Each row is where one point has got to under a steady rotation. How many ticks took it there?
The counts run from 0 to 860.
[-22  46 -33  -1  -8  27  14 -18   0 -14  16   9   2 -44   8  -6 -21  -4
 -20  11   8 -25  10  10 -27  11   9  26 -13  32 -12   4 -45   3  46   1
 -31  21  38  36   7  -8 -30  21   3  -9  -6  10  16  25  21   8  21  35
 -28  16  15  -4 -29] : 747
[-17  27  -8   8  -1  22  42 -12  -9  -1  33 -11  15 -61  30  38 -10 -31
 -50  -7  -2  47 -11  14 -20  -4  34  -5 -31   9 -16   4   0  18  38  -6
  -1  -2  33  27  -1   6  -8  -3 -18  29   3  -4  13 -27  -2  11   5  47
   7  18  -5  -8 -15] : 257
[-11  12 -32  -8  10  28  38 -31 -18 -11  13   0  12 -31   5   1 -10 -21
 -25  19   9   6  -6   9 -21  11   5  41 -35  33   4   9 -36   7  52   6
 -43  12  32  28  13 -20 -32  13  -4  -5   4  25   2  42  22  18   0  -3
  16  21   4  10   1] : 395
[  5  32 -11   7 -24  -1  56 -19  -4  16  20  -6  14 -41  29  15  14 -28
 -19 -17  43  28  -3  39  -6  10   0  24 -24  30   3  23 -65   2   9  -4
 -16  28  16   7  25   3  -7  17  -4 -14  18  -6   3   0  23  43  -2   3
 -24  11  27   1 -24] : 621
[-38  36 -37  -3  22  -4  10 -11 -10   6  -4   3  28 -52   6  35 -32 -27
 -18  -6 -20  46   8  35   0   1   0  26  -6  26  -6  12 -14  23  32  -3
 -25   9   9  -9 -16  -9 -13   1  -3   5  -4 -16   9  -4  45 -15  11  15
 -22  20  37  -6 -22] : 647
[-21  29 -23  -8   5  28  34 -26  10  -5  18 -12  11 -49   4   5 -14 -11
 -36 -28  -6  45  -2  13 -16  -5  27   7 -18  -7  10   5 -26 -19  29 -19
 -25   9  18  40  25  -1 -10  10   3  -6 -12  14  30 -26  11  10  13  46
 -29 -11  22  -1 -41] : 415
[ -8  44  -8  -8 -26   8  41 -19   9   8  24   0   2 -55  20  24 -13 -27
 -31  -2   6  24 -15  19 -26  -7  42  30   8  21 -19   7 -18  14  40   0
 -16  17  22  15   2   6 -23   0 -11 -11   2  -2 -16  -7  -7   3  20  53
  -4  37   7   6 -36] : 523
[-18  43 -18   2  17  -2  67 -35   4  16  -7   2  11 -54  13   8 -10 -28
 -33  -1  -7  47 -13  11 -12   4  25  44  -1  -3   5   9 -11 -10  32 -21
 -26  -4  -6  34  19 -23 -12   2 -17  17  12  15  13  -8  22   4  10  35
 -19  17  22  12 -38] : 72
[ 12  27 -18  18  -9 -17  79 -28 -14   8  16  -8  -3 -43  16  -2   4 -20
 -11 -10  18  26 -22  16  -6 -13  15  38  -7  56  -7   3 -25 -11  35  17
 -24  14  11   7  16  -5 -12   8 -11 -16   4   4  -2  32  14  29  -1  26
  -3  14   8  22  -7] : 9
[-40  17 -40  22  26  -9  33 -32 -14 -13   1 -12  37 -40   3  14 -12  -2
 -15 -10   0  30  15  33  14  19 -22  22 -43  40 -11  -2  -8  20  31  -2
 -24   3  18  12   3 -24  -8  31  -2  13  -2  -1  39  10  61   9   0   4
 -15  14  38  -1  -6] : 308
[-20  34 -25  -6  33  29  37 -27   2  11  -8  16  31 -35   4  23 -23 -18
 -34 -14 -10  37  -9  23 -25   5 -12  44 -17  -4   9  16 -21  20  35  -3
 -33 -21  10  19  -1 -18 -20  13 -34   4  10  10  42 -18  34  14   1  14
   4  13  33   1 -31] : 841
[-28  25 -36  -5   6  11  45  -4 -22 -10  14   7  -1 -23  29  16  -2  -3
  -8  -5  31  30   5  40  -2 -10 -10  -3 -20  46   7   7 -41   3  19  12
 -37  29  25   3 -12  -2 -11  21  -1 -24  -3 -36   0  32  49  12  13  11
 -29  25  32 -23 -12] : 550
[-35  21 -21   7  13  21  18 -35 -18 -13  27  -4  39 -54  -7  11 -22  -9
 -37   4 -18  16  10  20 -20  -4  37   0 -36  21  -9 -13  -3  24  57  -9
 -23  -1  51  19  13  10 -29   8  -1  -5  -3  12  15  -7   5  -1   1  56
   5   7  -1  10 -13] : 63
[ -4   6 -33  17   6  24  49 -14 -18  -8  34 -29  14 -40  27  16 -20 -25
 -26 -14  -1  46   8  32  11   1  -3   6 -36  45  -7   5  -1  35  42  17
  -6  10  13   5  -9  -1 -12  -1  -1   4 -11 -44  34  10  24   2   6  23
 -11   8  11 -39 -16] : 372
[  0  19 -22  -1   9  25  50 -18  21   7  32 -12  16 -44  21  20 -18 -15
 -30 -17 -20  34 -24   4 -27 -18  22  -2 -13  23 -10  14 -30  12  40  -6
 -17 -14  34  31  15   2   0  -9 -16   3 -18   5  28 -17 -11  25  14  55
  15  17  -2   9 -25] : 254
[-31  34 -35  10  -8  31  -3 -10  -5  -4  23   4  22 -37   5  31 -26  -8
 -18 -13  -5  29  23  18 -13  12   4  17 -32   1 -15   4 -48  36  37  -5
 -20   8  45   6 -12   6 -33  12 -10  -5  -7 -10  42   8  22   0   1  24
 -12  28  16 -29 -20] : 564
[  1  23 -12  15  -6   7  50 -31   4   4  36 -10  14 -45  13  10   2  -4
 -44 -18  32  50  12  43  10  -2  27  -3 -47  23   4 -17   4   4  26 -15
 -10   2  33  17   0  24 -25   5  -9  -4   1 -26  15 -20  38  24 -24  27
 -14   7  15 -13  -6] : 611
[ -6  36   1  12   1   4  45 -32   3  18 -15   7  27 -44   4  37  -7   7
 -46   1  22  29   3  39 -15   3  30  28 -12  15  -9   7   9 -19  24 -14
 -30   8  24  14   2  12 -27   6 -24  -4 -20 -19  16 -24  46  23 -10  19
   8  19  28   7 -36] : 342
[-20  31 -35   4  -4  24  21 -16 -30  -4   9   6  12 -57   4   9  -4  12
 -23  -9 -13  16  16   6 -55 -10  19  15 -24   6 -12   1 -46 -10  39  10
 -33   9  43  13  27  -5 -24  33 -28  -2 -11   5  -6  30  33   2  -4  16
  -4  15  14   7 -23] : 401
[ -4  49 -14   0   1   7  33 -39  13  11   1 -23  30 -59  17   2 -15 -31
 -36 -15 -10   8 -12  14  -7   7   2  36 -22   7 -16   7  -8  21  32 -14
   1  -6  13  36  11  -4 -12  12 -21  30   5   2  16 -23  18  25   8  37
 -29   3  31   8 -35] : 763
[-29  20 -35 -12   4  20  23 -21   6  -9  11  -4  38 -41  35  -5 -46 -23
   7  -1 -21  19  15   7 -11   8  -8  10 -26  23 -16   7 -50  30  45  14
 -26   3  47   7  -7   3 -24  18 -40   1 -28   7   1  17  25  10  22  27
 -31  18  29  -9 -11] : 830
[-13   8 -35  -1   0  33  32 -25   1  -2  17 -25  25 -25  25   7 -26 -18
  -7 -14   6  25  16  10 -15   3 -16   9 -33  23   1  26 -62  29  42  39
 -26   8  38   2  19   5 -14  12 -20 -12 -23  -6  20  33  20  23   4  -8
 -11  12  21 -25 -21] : 558
[-31  31 -39 -18  -3  -1  11  -6  -6 -13  41   4   4 -46  16  30  10 -13
 -44  -3  35  21   7  35  -1 -12   7  -7 -25  45   1  15 -29   5  14 -17
 -30  38  35  14   3  -3   4  13  18 -20   8  -6  -4   2  44  26   2  13
 -19  22  10 -12  -1] : 545
[-24  32 -16  14  16 -11  26 -27 -15  -5  18  26  29 -48   4  18  -3  16
 -31  -4   5  17  -2  33 -24   1  19   4 -34  29   5 -19 -13  -4  24 -21
 -40  -1  41  32  10  -5 -22  23  -4  -3  12  20  22  -3  21  31 -15  33
  20  22   3  27   8] : 851
[  3  29 -10  13 -15  31  57 -18  11   9  32  -5   8 -27  21   8 -15 -11
 -10 -18  16  17 -20  10 -22   2  21   0 -14  31  -4   3 -52  12  35   6
 -25   2  39  26  21   9 -22  13  -1 -19 -14  -7  45  11 -22  29  18  50
  -5  22   8  12 -25] : 172
[-36  24 -28   4  25  34  21 -19  -7 -12  23   7  33 -34  13  18 -25 -13
 -32   1 -10  39   6   1  -1   2  11   0 -40  -5  -5 -13 -19  35  32 -16
 -26 -16  40  11  -4  -8 -31   1 -17  11   0  11  36  -1  28  -7  -1  31
  -3  16   2 -19   1] : 836
[-12  19 -49   4  12  15  17 -22  -6   7  22 -23  34 -61  16  24 -23 -18
 -23 -18  -6  40   3   6 -12 -24   4  14 -29  28 -18  20 -42  30  44  26
 -16  12  28 -16  38  -4   1  10  -9  -7 -23  -9  21   9   6 -11  11  10
  -1   9  17 -13 -29] : 640
[-25  37  -5  -1  -7   5  25 -23  25  12   6   9  37 -43  11  26 -26 -25
 -28   3  -1  29  -4  15  10  22  18  23 -31  10 -19   4 -17  19  34 -29
  -8   6  28  26   7   3  -9   0  -9  29  -6  27  32 -36  23  29   0  32
  -2  26  15  12 -11] : 765
[ -1  16 -12   9  10  14  48 -23   2  21  15  -4  38 -40  32  24 -20 -15
 -10 -18  11  39  -6  35 -15  -7  23  -6 -16  27 -10  11 -40  34  32  13
 -10  19  31 -20  20  35 -16   3 -34 -19 -12 -21  -6   2  -1  21  12  23
  -8  29  20 -12 -16] : 446
[-19  21 -32 -10   5  33  13 -29   4 -22  20 -17  15 -36  22  -2 -34 -32
 -18  29  -6  -5   4   6 -11  18  -2  12 -29  34 -22   8 -20  32  51   1
 -12  23  48  25 -16   3 -26  10  -5   2   0  -1   1  12  30  16  20  31
 -22  22  11 -16  -6] : 828
[-18  33 -11  17   1  -7  40 -25  -1   4   7  21  24 -39  21 -10  -8 -13
 -10   0  20   1 -15  30 -10  21  11  10 -20  38   3 -11 -43  10  31 -22
 -37   3  34  39  -3   4 -24  28  -5  -6  13  22   7   9   6  42  18  42
  -9  35  17  36   5] : 508
[-15  35 -19  -3  -1   2  36 -20  25  10  31  21  15 -49  24  20  -8  -5
 -32 -25  21  54   7  40 -11 -19  33 -17 -11  10   8   4 -18  -1  15 -31
 -23   7  26   7   4  19 -20  -7 -19 -23  -3 -12  14 -29  34  20  -5  47
 -28  18  19 -15 -18] : 609
[ 20  29 -16   8  -3  -7  62 -27  14  18  10   7   8 -33  13  21   3  -8
 -34  -9  46  23 -11  29   3   4  -3  32 -26  33  -5  17 -16   5  19   8
 -20  16  14  17  25  -2 -17   5 -18  -8  14 -18  22   3  41  44 -24  -5
  -7   8  24  -6  -9] : 618
[-22  42 -24   6  18  -9  39 -27 -24   2 -13  -4  31 -56   2   4  -4  -7
 -29   1  -9 -13 -11  31 -37  12  -6  31 -15  40 -14   5 -15 -13  32  -4
 -32  10  14  29  -1 -15 -11  37 -11  19  -1   8   0   8  35  23  16  27
  -3  11  37  28 -21] : 584
[  4  21 -15  -5 -21   8  81 -18  12   8  25  -9  -5 -39  29  -4 -12  -4
  -8 -18  20  37 -18  10 -14 -16  -2  -1 -14  42  -5  12 -44  -4  36  15
 -19   9  31  24  12   8  -1   4 -32  -4 -18 -17   4  14  19  46   7  27
 -12  12  13   2 -12] : 91
[ -8   8 -31  -1  -5  28  24 -14  -8 -10  31 -33  23 -39  15  20 -17 -43
 -20  -1   3  29  -3  11  -2   5   7  15 -28  46 -20  12 -39  33  53  22
 -13  21  28   8  15  -2  -9  -8  22 -19  -7  -3  20  13 -13  -3  20  24
  -5  17   0 -17 -22] : 638
[-18  14  -5  -5  17  47  52 -37  12   1  15  12  12 -26  24   6 -25 -29
 -27   8   3  48 -13  13 -23   6  37   8 -17  -4  11   3 -23   7  45  -4
 -34  -5  33  27   0   7 -38 -14 -27  -9  -9  23  15   7   3  17   5  42
   3  27 -10   7 -17] : 332
[-21  16 -32  -5   8  21  16 -24  -2   2  11   7  24 -26  -2  46 -11  -7
 -39  11  13  49  16  39  -3   7   1  37 -24  30  -3  15  -1   7  37   1
 -36  20  22 -10 -15   1 -24   3  -6 -13 -14  -8   5  -8  54   4 -20 -12
   6  19  21 -14 -16] : 727
[  1  13 -14  12  15   5  55 -18  -5  -7  23 -16  16 -47  35   1   1  -3
 -32 -15  34   4 -12  21  -3  -8   5 -31 -31  53  -7   6 -15   9  20  -2
 -12  11  38  32  25   4   4  22  -4   5  -2 -10  26  -2  29  57   3  40
  -1   8   6  -1   9] : 432
[ 22  39 -18  12 -10  20  45 -21 -10  18  23 -10  11 -41  34  13 -12 -32
 -15  -7  20   2 -13  27 -28  -2   8   9  -7  35 -16  15 -30  35  26  18
  -4   7  32  11  -6  22 -20   9 -33   2   3 -23 -12  10   6  31   6  32
 -19  29  19 -13 -32] : 442
